First come named turns, each shown by rows before and after it. For each pair of rows after them, which turns, in which order, take the first row to the second? The first pair is done for you.
K_568 (before -> after):
[ -9   8 -17 -12   5 -16 -44  -7 -16  36   9  33  -3  17  27] -> [ 10 -22 -22  14 -22  27 -42 -16 -12  16  21  -2 -18  20  20]
[-24  32  -3   9  50  -3   6  30 -13  15 -38  24  -9  -1   3] -> [-17  25 -22  17  33  19 -36  17 -23  20 -24  15 -29  -3  -4]
[-21   0  12  15  33  35 -19  10   2 -15  -2 -15   5  -8 -30] -> [-22   1  18  14  37  30  -2  15   5 -19  -7 -15  12  -8 -29]
[-15  23 -13  13  10  -5  25  12 -28  -3 -25 -18 -29  10 -17] -> [-19  27 -16  10  12  -8  19  11 -30  -1 -26 -13 -30   8 -16]
K_504 (before -> after):
[ 36 -16 -19  54  12  44  51 -10  19 -33 -23 -38 -17  -2  -6] -> [ 32  -9  -9  46  20  26  77  -1  27 -31 -33 -27  -1   0   1]
[-29   2  12  13  34  -8 -26  42 -13  10   6  -8  50   7  16] -> [-25  -5  -2  22  22  14 -52  33 -20   7  17 -19  34   6   9]
[  3 -11  13  26   3  42   6 -13   5 -23  -2 -34  -9  -8 -17] -> [ 13 -22  14  23 -11  34  29 -13  12 -20  -5 -31  -5   3  -2]
K_147 (before -> after):
[ -8 -28  29  40  -1  21  26  -8  13 -29  13 -45  27 -16 -14] -> [ 15 -52   8  28 -42  10  26 -19  14  -3  24 -28  16   7  15]
[  2  -3 -13   6  -6  19 -47 -24 -18   1  28  -6 -26   3  -4] -> [  5   0 -14 -18 -11 -22 -26 -20 -13  25  20  28 -15  16  22]
[-18  25 -17 -25  13  -9 -73   4 -39  27  -4  19 -10 -14   0] -> [-18  24 -17 -21  13  -3 -76   3 -39  24  -3  15 -13 -15  -4]
[-54  53 -10 -11  54 -15 -32  -4 -27  -4 -15   9  17 -23  -6] -> [-32  20 -31  17  14  38 -66 -24 -33 -15  11 -25 -14 -17 -14]
K_206 (before -> after):
[  5  -4 -22 -17   4  47 -49  21  12   3  23   0  -5  -9  10] -> [-14  22   4 -25  43  22 -20  39  18  -6   5   8  21 -20   4]
[-14  23  13 -17  24 -43  34   7   9   9 -21  25  26  -3   0] -> [ 22 -25 -33   0 -45   5 -21 -25  -2  22  17   6 -21  14   9]
[ 13 -15 -24  37 -24   0 -14 -14 -18 -36  41 -16  -2 -17 -17] -> [-10  18   6  18  19 -43  27   8  -9 -38  17   6  33 -24 -17]

Each pair is two turns apart.
[-15  34  -9 -19  24 -38 -34  31  19  32   9  53  30 -14   6] -> [ 27 -23 -39   4 -48  10 -48   7  19  32  38  25  -4   7  21]	K_568 K_504
[  2   2  20  27  -9  32 -12  23  -2 -23 -12 -14 -17   5  -3] -> [-16  29  25   6  17   0 -17  32  -6  -9 -22  13  -5  -1  -2]	K_206 K_504
[  5   8  10  13   2  19  12   8 -33 -20  -7 -30 -18 -19 -26] -> [  4  13  20   7   8   3  36  15 -27 -20 -15 -24  -6 -16 -19]	K_147 K_206
[ 11  -3  -9 -14  -8 -32  37 -13  28  20 -11  15  -2  48  12] -> [-24  40  -7  -7  43 -16 -26 -11   9   8 -13   9  -8  15 -32]	K_504 K_504
[  6 -21 -15  19 -10  40 -17  -4   0 -17  19 -30 -16   1  -3] -> [  0 -14  14  14   9  16  43  13  16 -26  -3 -26  13   5   5]	K_504 K_206
[  9 -13   5  -6  15   0  64  21   8   1  11 -26  -9  -1  24] -> [ 17 -21  -5 -12  -1  -5  55  15   6  12  17 -19 -16   7  35]	K_147 K_206
[ -5   4  -2   1   5  27 -20  -5 -11 -11  16  -2 -14 -17 -16] -> [ -3   8  -4 -25   0 -16   2   1  -6  14   7  33  -2  -3  11]	K_147 K_147
[ -1   6   9   8   4 -14  47  10  29 -16 -17  -3  21   0   5] -> [ 10  -3 -36   2 -28   3 -38 -15   8  12  11   8 -19   3   6]	K_568 K_206
[-16  33 -20  -2   6  -7 -39   9  -4   0   1   2   3 -14  -3] -> [-20  34  -5   5  19  -4 -18  16   1 -16  -6  -9  13 -19 -11]	K_504 K_206
[-15   6   8  -2  15  -7   6   6  -9  -1  -8  12   1 -15   0] -> [ -3  -7  -5  -6  -7 -10   1  -2  -9  12   0  20  -9  -3  15]	K_206 K_504
[ -5  27   3  14  78  28 -12  18 -12   4 -11 -27   5   2 -43] -> [ 20 -11   9  31  45  48  36  15   3 -12  -8 -51   5  19 -28]	K_504 K_568
[-36  26 -11 -28  38 -26 -86   8 -49  10 -15  61 -25  -4 -38] -> [ 28 -59 -40 -15 -67  -1 -45 -15 -33  23  10  44 -49  43  13]	K_504 K_504
[-20  34  15   7  34  16  10  14   6  -9  -8 -13  26 -13 -14] -> [-12  31   2 -20  18 -23  14  12   6  25  -8  22  27   3  15]	K_504 K_206
[ 13 -28  -8   7 -37  21  -6 -29   7  13  13  -3 -19  10  16] -> [-27  23  29  -2  35  -8  20  -2  10  -3 -17   8  16 -14  -9]	K_147 K_147
[ 11 -21   4   0 -15 -24  41   1  19  -1   3   0  19   0   3] -> [-13  15  -2 -13  19 -37 -13   3   3  12   3  20  15 -16 -14]	K_568 K_504
[  2 -11  16  12   1   0  25  10   5 -25  -7  -9   8  -2  -8] -> [ 10 -22   4  16 -16  14   6   1   1 -21   3 -14  -5   1  -9]	K_504 K_147
[ -4   2 -14  -3   7   2 -43  -6  -9  11   5   6 -15  -5 -15] -> [-10   7  18  -2  29 -15  21  12   7  -7 -17   1  15  -6 -13]	K_568 K_206
[-29  21 -23  13  13 -22  -2  -5   1  29  15   2  -6   6  13] -> [-18   2 -21  38  -1  12   7 -11   4   6  22 -30 -15   6   4]	K_206 K_568
[  9 -20 -15   7 -19  28 -23 -14  -1  -7  18  -5 -16   8  -6] -> [  0  -5  11 -14   2 -20  37   8  14   0  -7  21  17  14  13]	K_504 K_147
[ 15 -21 -18 -21 -25 -25 -16  -5  -3  31  15  22  -6  15  17] -> [ -7   9  -4 -29  13 -41 -19   6  -5  28   3  33   7   1   4]	K_504 K_504
[ 21   8 -27 -10 -31  -5 -10 -29   0 -21  -4 -19   7   2 -27] -> [ 16  11 -13  -7 -18  -7  14 -21   5 -33 -14 -24  19   0 -31]	K_504 K_206
[-10  16   7 -20   2 -40   8   4  -6   8   0  12  10  12  14] -> [-11  14  -7   0  -2   1 -42  -9 -19  -3  17 -12 -13   2  -8]	K_504 K_568
[ 34  18  -3  22  -7 -27  29  14  21  -2 -16   4  -4   4  13] -> [ 34  15  -3  42  -5   4  14  10  17 -19 -11 -20 -12  -5  -4]	K_147 K_147
